In the rows, 128 means zero.
Families of rows that turns and mirrors carry onto each other, the same ones carrying the whole set onto itself: the rest of each named row's family, in list order
4 families of 5 rows
q_491: [178 160 104 134 139 130 109 137 131 109]
q_363: [143 123 116 130 141 117 131 127 140 128]
q_90: [125 132 130 114 149 143 125 139 135 145]
q_462: [159 129 118 134 129 124 107 136 138 120]
q_352: [139 129 132 123 139 146  96 131 133 135]
q_821: [167 162  99 128 148 123 141 144 133 115]
q_298: [123 132 129 116 155 144 117 121 133 143]
q_280: [146 129 115 127 137 119 138 144 141 128]
q_563: [131 166 122 107 167 163 120 135 125 143]
q_953: [157 184 103 116 167 150 130 139 124 124]
q_942: [157 173 101 130 151 116 123 139 137 100]
q_465: [161 182  98 122 168 143 126 124 124 119]
q_84: [144 190 109 117 168 144 111 132 128 112]
q_115: [135 168 119 112 172 161 114 118 123 138]
q_29: [116 134 132 119 147 130 109 133 141 130]
q_882: [119 166 128 111 165 152 103 130 130 129]
q_986: [167 178 109 123 156 155  99 131 123 118]
q_912: [140 139 115 131 138 108 122 139 144 111]
q_871: [143 159 126 115 155 165  91 128 124 135]
q_73: [166 155  97 133 150 116 136 128 134 112]

Which other rows belong to the same family as q_352? q_491, q_462, q_986, q_871
Which other rows belong to the same family as q_953? q_90, q_821, q_280, q_563

Families of rows that turns and mirrors carry onto each other, the same ones carrying the whole set onto itself: the rest of each named row's family, in list order
4 families of 8 rows
q_75: [157 113 134 111 125 147 134 164 142 116 114 132 126 139 144 109 123 131
 117 146]
q_407: [142 126 123 123 146 133 124 116 111 122  84 118 125 144 120 120 106 149
 138 117]
q_506: [146 132 128 131 144 136 119 109 123 126  86 114 117 146 124 120 104 142
 150 136]
q_761: [155 146 140 125 143 106 121 121 122 133 113 133 107 113 136 103 117 146
 108 128]
q_958: [136 113 136 139 149 159 120 142 127 144 121 112 145 126 122 118 123 120
 151 154]
q_10: [142 125 117 125 134 150 109 116 116 127  88 118 119 139 117 121 112 150
 135 131]
q_448: [138 119 127 105 112 106 136 151 121 127 133 115 133 129 157 115 106 132
 121 110]
q_294: [160 115 131 126 133 153 135 149 132 103 121 137 110 142 138 111 116 139
 119 153]
q_952: [167 126 127 114 127 141 138 155 135 105 117 137 115 149 147 109 113 136
 129 138]
q_541: [135 123 133 153 144 147 117 130 129 138 133 119 151 128 123 117 119 127
 133 166]
q_590: [146 108 127 101 123 114 124 145 116 141 130 116 130 126 148 124  97 137
 119 114]
q_698: [137 115 135 104 125 114 143 145 121 132 131 114 124 120 141 124  98 131
 108 102]
q_670: [132 116 127 150 139 157 137 127 123 139 127 111 145 126 111 116 130 117
 144 155]
q_770: [123 133 121 126 118 154 138 142 131 110 119 147 117 138 128 129 124 117
 167 126]
q_608: [115 150 132 125 127 128 143 154 119 118 145 123 149 117 127 114 128 110
 138 114]
q_31: [121 118 138 144 131 101 150 114 121 149 142 126 120 110 139 124 121 118
 129 140]
q_685: [156 108 128 120 140 146 132 155 140 110 116 137 113 140 143 103 118 151
 122 132]
q_315: [116 124 112 135 128 152 137 142 120 118 107 154 117 141 134 120 134 117
 156 136]
q_811: [121 122 118 122 120 144 159 138 129 111 111 144 105 135 133 126 131 114
 155 132]
q_446: [128 152 130 129 143 128 146 158 121 123 131 130 135 108 128 109 129 109
 145 102]
q_632: [159 140 141 130 130 101 132 118 129 132 103 119 116 111 137  92 114 144
 121 136]
q_985: [127 133 134 145 146 151 123 125 137 140 123 111 145 120 117 123 119 120
 153 159]
q_331: [158 153 139 126 139 114 137 109 120 129 115 120 110 112 121  90 119 139
 122 129]
q_156: [153 146 135 128 129 106 135 124 135 135 108 133 110  99 132  94 124 136
 113 122]
q_147: [122 149 131 125 129 132 146 150 111 138 132 130 142 111 123 115 128  93
 132 117]
q_338: [108 122 132 143 127 113 152 123 126 138 135 124 118 114 141 132 119 114
 121 156]
q_754: [114 129 119 139 114 151 139 128 128 122 118 149 109 129 128 118 137 116
 161 124]
q_330: [139 124 119 134 145 137 111 110 116 135 105 110 122 138 123 123  98 151
 150 120]
q_252: [112 127 134 142 123 102 145 114 128 139 130 115 133 104 137 124 113 127
 126 153]
q_715: [122 155 129 126 140 120 146 142 109 133 139 124 149 121 121 108 129 112
 127 108]
q_859: [119 122 135 136 109 108 141 104 123 144 129 131 118 113 136 120 121 121
 127 157]
q_471: [127 118 128 112 127 114 127 156 117 128 120 117 138 132 151 132 100 131
 118 103]

Which other rows belong to the same family as q_31? q_761, q_10, q_698, q_670, q_685, q_315, q_147
Which other rows belong to the same family as q_985? q_506, q_448, q_952, q_770, q_608, q_632, q_252
Which other rows belong to the same family as q_294? q_407, q_958, q_590, q_156, q_338, q_754, q_715

Families of rows that turns and mirrors carry onto each other, the same ones carrying the whole set onto itself: the rest of each named row's family, in list order
4 families of 8 rows
q_499: [120 142 130  95 157 137 110 121]
q_94: [160 118 121 108 140 148 122 104]
q_386: [125 114  97  95 140 150 129 134]
q_16: [107 124 128 110 134 113 120 144]
q_569: [110 119 122 113 135 108 122 142]
q_244: [142 144  99 123 138 119 113 126]
q_371: [130 140 132  94 159 138 108 121]
q_722: [128 140 132  86 153 135 112 123]
q_394: [147 104 115 124 118 126 141 130]
q_449: [160 121 117 110 141 149 131 107]
q_581: [126 102 145  96 137 143 137 125]
q_177: [165 128 127  99 140 143 122 113]
q_487: [121 104 144 100 134 140 139 118]
q_285: [123 121  98  98 136 153 126 139]
q_920: [143 143  94 115 135 121 117 125]
q_757: [102 117 117 120 135 119 129 138]
q_688: [145 124 146 121 139 109 125 112]
q_178: [128 103 150 110 126 140 129 119]
q_478: [137 106 112 126 116 124 142 129]
q_239: [139 105 111 133 122 127 139 128]
q_480: [120 145 140  95 150 138 120 129]
q_579: [108 127 123 112 136 114 129 147]
q_575: [159 127 122 106 140 155 129 109]
q_382: [123 116 105  88 131 152 132 122]
q_204: [147 132 142 122 145 109 127 115]
q_597: [143 132 147 124 135 112 122 116]
q_165: [147 142 100 119 141 122 112 133]
q_466: [145 130 140 131 144 110 119 128]
q_154: [148 101 104 124 125 125 131 122]
q_37: [125 103 150 104 140 141 134 125]
q_846: [121 114 102  97 130 153 124 136]
q_752: [139 142  94 109 149 122 122 131]

Which other rows belong to the same family as q_37? q_499, q_569, q_394, q_920, q_575, q_204, q_846
Which other rows belong to the same family as q_487? q_94, q_386, q_722, q_239, q_579, q_597, q_165
Which other rows belong to the same family as q_177? q_757, q_178, q_480, q_382, q_466, q_154, q_752

Families of rows that turns and mirrors carry onto each other, the same ones carrying the whole set onto itself: the rest of each named row's family, in list order
4 families of 8 rows
q_223: [110 126 120 149 136 117 132 156 135 108 141]
q_804: [122 148 141 136 140 137 108 143 137 100 125]
q_493: [128 127 116 142 130 142 116 143 119 151 149]
q_88: [108 121 129 142 153 117 137 128 109 118 110]
q_81: [148 139 150 161 150 133 121 143 123 124 127]
q_869: [141 110 150 138 123 155 140 144 124 132 134]
q_570: [131 115 128 147 143 131 148 111 122 145 157]
q_186: [125 118 124 143 138 107 112 116 132 132 162]
q_725: [147 113 130 122 117 145 115 126 145 124 149]
q_472: [131 149 101 118 143 129 136 126 126 137 137]
q_190: [ 98 112 132 119 125 111 124 138 123 120 136]
q_256: [140 101 124 131 142 126 109 143 137 146 130]
q_509: [128 125 161 136 143 132 109 123 109 128 115]
q_774: [134 144 113 127 126 112 146 114 134 115 122]
q_610: [138 144 135 107 162 143 136 130 132 127 130]
q_357: [141 135 155 147 123 141 114 136 147 138 139]
q_44: [120 147 145 146 154 132 130 131 106 103 131]
q_432: [147 135 144 115 140 130 150 112 144 113 126]
q_513: [123 101 120 124 123 136 136 121 137 147 142]
q_268: [125 129 137 160 117 110 125 124 121 114 118]
q_547: [124 100 124 131 138 111 137 132 106 127 153]
q_322: [126 134 154 147 119 127 142 125 116 118 161]
q_937: [138 102 158 138 131 119 135 116 137 113 147]
q_328: [113 122 144 125 162 140 115 155 124 122 140]
q_947: [145 137 124 113 139 149 149 136 131 132 120]
q_389: [140 146 141 119 141 127 140 103 124 128 114]
q_463: [107 129 154 156 137 118 148 129 125 130 132]
q_545: [156 128 138 146 137 140 129 117 130 121 164]
q_85: [132 143 106 117 147 127 143 141 142 114 137]
q_514: [134 145 122 121 144 109 138 104 139 118 143]
q_560: [139 121 128 125 137 127  96 152 121 114 132]
q_960: [110 122 125 131 138 123 115 140 141 115 105]

Which other rows belong to the same family as q_725? q_804, q_88, q_570, q_44, q_513, q_545, q_960
Which other rows belong to the same family as q_256? q_81, q_190, q_357, q_547, q_322, q_463, q_560
Which other rows belong to the same family as q_223? q_493, q_869, q_186, q_509, q_268, q_937, q_328

Families of rows that turns and mirrors carry onto each other, the same ones carrying the whole set onto itself: the rest of each named row's family, in list order
4 families of 8 rows
q_320: [130 125 114 116 130 122 132 170]
q_746: [116 135 102 128 129 129 142 165]
q_796: [124 115 138 110 111 127 139 157]
q_763: [133 125 130 153 134 105 138 113]
q_155: [114 125 122 116 104 143 146 145]
q_312: [129 131 117 159 147 127 134 126]
q_264: [124 133 129 103 125 107 142 155]
q_520: [108 115 119 160 137 121 156 136]
q_50: [110 129 129 124  98 116 133 154]
q_730: [117 125 131 104 111 120 150 152]
q_619: [133 134 127 133 128 120 125 106]
q_800: [126 123 102 163 132 124 136 140]
q_644: [127 135 129 116 148 107 139 158]
q_258: [126 116 132 153 121 118 147 110]
q_894: [109 132 131 155 110 120 135 122]
q_437: [133 116 115 137 155 121 145 119]
q_400: [132 125 110 159 138 113 139 120]
q_77: [130 130 140 152 144 119 133 118]
q_519: [116 125 112 109 114 127 151 158]
q_14: [109 111 117 129 126 117 154 166]
q_353: [123 113 121 150 107 139 141 120]
q_272: [135 112 147 138 125 117 139 113]
q_572: [137 123 128 150 150 102 134 133]
q_840: [121 122 119 159 131 141 143 121]
q_500: [122 116 116 116 114 135 140 165]
q_387: [125 124 148 103 123 121 144 139]
q_24: [123 133 109 109 128 115 143 162]
q_111: [124 116 112 159 124 125 147 116]
q_651: [131 124 136 109 127 113 131 162]
q_62: [134 130 125 102 116 117 123 136]
q_921: [134 112 112 107 144 117 144 150]
q_415: [122 121 141 153 128 132 142 114]

Which other rows belong to the same family as q_840? q_320, q_796, q_312, q_77, q_500, q_651, q_415
Which other rows belong to the same family as q_400? q_763, q_264, q_730, q_258, q_519, q_24, q_111
Which other rows belong to the same family as q_746? q_155, q_800, q_644, q_353, q_272, q_572, q_387

